Each row has a name. Each question is about the rows just above it.

[ 93 127 130 154 134 101  87 136 152 105  71 175] : vuzo
[128 157 150 108 144  68 184 171 108 147 129 109] : meso
[200  99 114 113  94 111 184 102 168 106 177  89] : rezut
[180 102 118 141 169 154 162 113 156 149 113 105] : livut
[ 94 126 161 163 149  86  88 119 141 141  76 167] : Malu
[ 76  98 119 122 112 155  94 130  89 131 180 146] : kolo
[125 112 108 102  91 141 176 110 121 116 100 121] : dak
[ 76  98 121 121 109  86  95  85  90 130 180 145] : roni
[158 143 136 112 132 146 153 147 110 125 114 143] : fufi
[ 94 126 118 163 149 169  88 119 141 141  76 167] : Fab
The entry that follows [90]:
[130]
Right after [177] comes
[89]
The entry that follows [132]:
[146]
Right after [162] comes
[113]
What comes right after [85] in the named rows?
[90]
The entry that follows [131]:
[180]
The entry that follows [99]:
[114]

[119 154 120 127 128 127 135 127 106 192]  sobe
[155 143 133 128 128 143 147 128 163 127]  Ril
[114 157 130 128 130 134 131 124 131 190]  guvom
[155 143 133 128 126 135 139 136 138 166]  dapu
[113 106 145 129 129 103 125 126 157 120]  dogu
[116 145 136 127 128 146 131 125 170 119]  nured
[121 115 124 127 126 142 126 128 127 120]  Nukig
[116 145 129 127 128 146 131 125 123 120]  vimo
[149 147 129 127 128 131 142 132 125 166]  sir
[121 115 124 127 126 142 126 128 161 129]  pef
Right after [138] comes
[166]
What comes right after [132] in the named rows?
[125]
Which row holds [116 145 129 127 128 146 131 125 123 120]?
vimo
The entry that follows [103]:
[125]
The entry that follows [139]:
[136]

[154 182  92 134] : bibat
[129 137 136 130] : Dofep
[129 125 136  77] : Vap
What comes right after [154] in the named rows?
[182]
Right after [125] comes
[136]
Right after [182] comes
[92]
Right after [137] comes
[136]
Whose row is [129 125 136  77]?
Vap

[171 126 119 138 115 126 129 115 126 148 121 128 115 128 114 134 117 117
 144 127 119 128 128 168 160 116 115 115 115 172 119 151 133] -> Gipul
[ 92 129 132 138 148 128 126 147 149 105 174 127 148 127 148 145 145 174
 167 127 138 130 128  94  93 146 148 147 148  92 132 101 126] -> nufum
[159 134 141 117 163 132 125 165 118 157  93 127 162 130 163 126 163  97
  75 125 158 131 130 149 155 161 162 164 162 149 138 157 122] -> gamim
[128 130 132 129 116 128 129 111 120 131 128 132 115 129 115 115 115 136
 125 127 122 113 116 129 129 119 116 112 116 130 124 129 127] -> Novis
[108 120 112 115  72 126 130  70 103 113  78 127  73 128  72 104  73  80
  96 127  85 123 124 117 119  75  73  69  73 117 118 115 132] -> Dedu
[161 132 133 136 148 129 129 150 134 151 148 130 149 128 148 136 149 142
 139 128 142 131 131 156 155 147 149 150 149 160 130 151 129] -> baz
[ 89 130 134 132 143 129 129 143 136 111 157 128 143 128 144 138 139 161
 149 128 133 127 128  92  98 140 143 142 144  89 131 107 126] -> kazaz
Which row holds [159 134 141 117 163 132 125 165 118 157  93 127 162 130 163 126 163  97
  75 125 158 131 130 149 155 161 162 164 162 149 138 157 122]?
gamim
Whose row is [ 89 130 134 132 143 129 129 143 136 111 157 128 143 128 144 138 139 161
 149 128 133 127 128  92  98 140 143 142 144  89 131 107 126]?
kazaz
What comes right after [156] in the named rows?
[155]
Right after [167] comes
[127]
The row with [171 126 119 138 115 126 129 115 126 148 121 128 115 128 114 134 117 117
 144 127 119 128 128 168 160 116 115 115 115 172 119 151 133] is
Gipul

[ 93 167 161 168]  dut
[119  54  68 128]  tir
[167 118 106  69]  renem
Right after [93] comes
[167]
The entry that follows [119]:
[54]
The entry that follows [68]:
[128]
What comes right after [118] in the named rows?
[106]
The entry that follows [161]:
[168]

[ 79 128 200 199 185 194  55 197 123  96 190 125 124 148 170 198] -> Libu
[167 109 127 128 126 127 173 125 117 128 126 127 130 134 129 128] -> dopig
[134 116 125 134 127 126 133 130 116 129 126 129 127 124 126 125] -> sira
Right after [148] comes
[170]
Right after [133] comes
[130]
The entry that follows [96]:
[190]

[126 128 110 119 144 129]  Subi
[126 129 106  89  88  66]  nak
[127 127 110 136 104 158]  gur
[127 127 177 144 129 145]  gimi
[127 127 112 148 124 181]  kizim
[127 127 109 133  80 109]  dufa
The entry that follows [148]:
[124]
Right after [136] comes
[104]
The row with [126 128 110 119 144 129] is
Subi
The entry that follows [104]:
[158]

[128 113 111 105 104 127 114 127 114 112 114 106 145 128 121 115 123 149
 103 114 114 113 114 150 124]  Rebi
[128 113 107  97  95 128 113 128 113 108 114  98 157 128 122 124 123 161
  92 114 113 112 113 163 124]  fim
[129 114 104 139  94 128 114 127 113 108 114  94 148 128 114 126 126 101
 147 114 113 114 114 101 119]  tiz
[127 115 128 105 137 127 116 128 116 125 116 139 110 128 123 125 123 148
 102 117 116 115 116 148 126]  ravin
[128 114 120 104 122 127 115 128 115 105 115 123 128 128 122 125 123 151
 101 116 115 114 115 111 125]  daluv
[129 112  96  94  73 128 112 124 112 100 113  77 181 129 114 124 122 166
  89 112 112 111 112 168 123]  nasen
The entry that follows [95]:
[128]
Right after [166] comes
[89]
Right after [150] comes
[124]
Right after [151] comes
[101]
The entry that follows [97]:
[95]
The row with [129 112  96  94  73 128 112 124 112 100 113  77 181 129 114 124 122 166
  89 112 112 111 112 168 123] is
nasen
[127 115 128 105 137 127 116 128 116 125 116 139 110 128 123 125 123 148
 102 117 116 115 116 148 126] is in which row?
ravin

[139  94  89 139] : raru
[126  84  97 137] : Takul
[113  87 105 109] : vev
[119 105 115 119] : nufu
[126 131 138 138] : geg
[ 85  93 109 112] : Rop
The entry that follows [85]:
[93]
Right after [93] comes
[109]
The entry that follows [113]:
[87]
The entry that follows [84]:
[97]
The row with [113  87 105 109] is
vev

[128 135 130 126 130 170 129 126 125 128 128 129 128 136 109 145 129 128
 132 127 134 126 149 127 132 131 133 137 173  96 127 127 125 127 177 130
 102 127 126 126 132] -> visi
[127 129 124 128 136 183 120 126 119 128 132 128 127 141  82 151 127 128
 130 128 130 127 148 117 125 138 127 122 188  74 129 129 127 128 190 133
  81 128 127 128 126] -> zuz
[127 123 124 127 137 126 124 116 112 130 125 125 125  99 132  87 128 129
 124 127 103 121 101 156 118 122 126 118 129 125 122 127 120 125 126 113
 133 130 120 129 123] -> zunir
Whose row is [127 129 124 128 136 183 120 126 119 128 132 128 127 141  82 151 127 128
 130 128 130 127 148 117 125 138 127 122 188  74 129 129 127 128 190 133
  81 128 127 128 126]?
zuz
What comes right after [81] in the named rows?
[128]
The entry that follows [99]:
[132]

[127 128 131 128 128  98 133 133 114 129 128 127 130 139 151 152 127 129
 129 130 138 129 146  95 129] : Zami
[130 126 127 126 126 147 127 123 149 125 127 129 127 101 119  74 128 126
 129 126 105 127  77 185 129] : lan
[128 130 132 128 132 120 125 124 110 126 125 128 129 156 123 165 126 128
 129 128 152 129 169  83 127] : vad
[127 129 125 124 137 131 128 125 126 123 127 127 125 118 131 111 125 123
 128 123 120 125 113 144 127] : molu
[129 129 133 132 131 130 132 133 100 134 130 126 131 158 132 194 128 134
 128 135 146 131 197  55 126] : vuk
[128 127 123 195 130 116 122 125 127 126 128 128 125 119 123 115 126 126
 128 126 118 123 115 136 130] : voma
[127 128 131 128 128  98 133 133 114 129 128 127 126 139 151 152 127 129
 129 130 138 129 146 150 129] : Kif
The entry that follows [83]:
[127]
Where do [127 128 131 128 128  98 133 133 114 129 128 127 130 139 151 152 127 129
 129 130 138 129 146  95 129] appear?
Zami
Right after [194] comes
[128]
The entry that follows [158]:
[132]
Whose row is [129 129 133 132 131 130 132 133 100 134 130 126 131 158 132 194 128 134
 128 135 146 131 197  55 126]?
vuk

[154 119 101 109 187  73] : lemo
[173 152 120 113 183  84] : Rufaf
[153 135 147 117 185  69] : Naru
[109 102 150 136 147 153] : kur
[153 127 152 118 187  70] : gek
[107  84 138 128 147 156] : losir
[183 152 125 100 180  78] : Regef
[153 135 143 117 185  69] : lor
[104  90 141 114 153 143] : famol
The entry that follows [119]:
[101]
Right after [102] comes
[150]

[132 115 119 124 131 123 171 128 120  69] -> nok
[127 109 113 110 105 109 118 148 139 119] -> vevid
[124 168 125 151 131 148 111 128 116 113] -> zupo
Right after [125] comes
[151]
What comes right after [123] in the named rows?
[171]

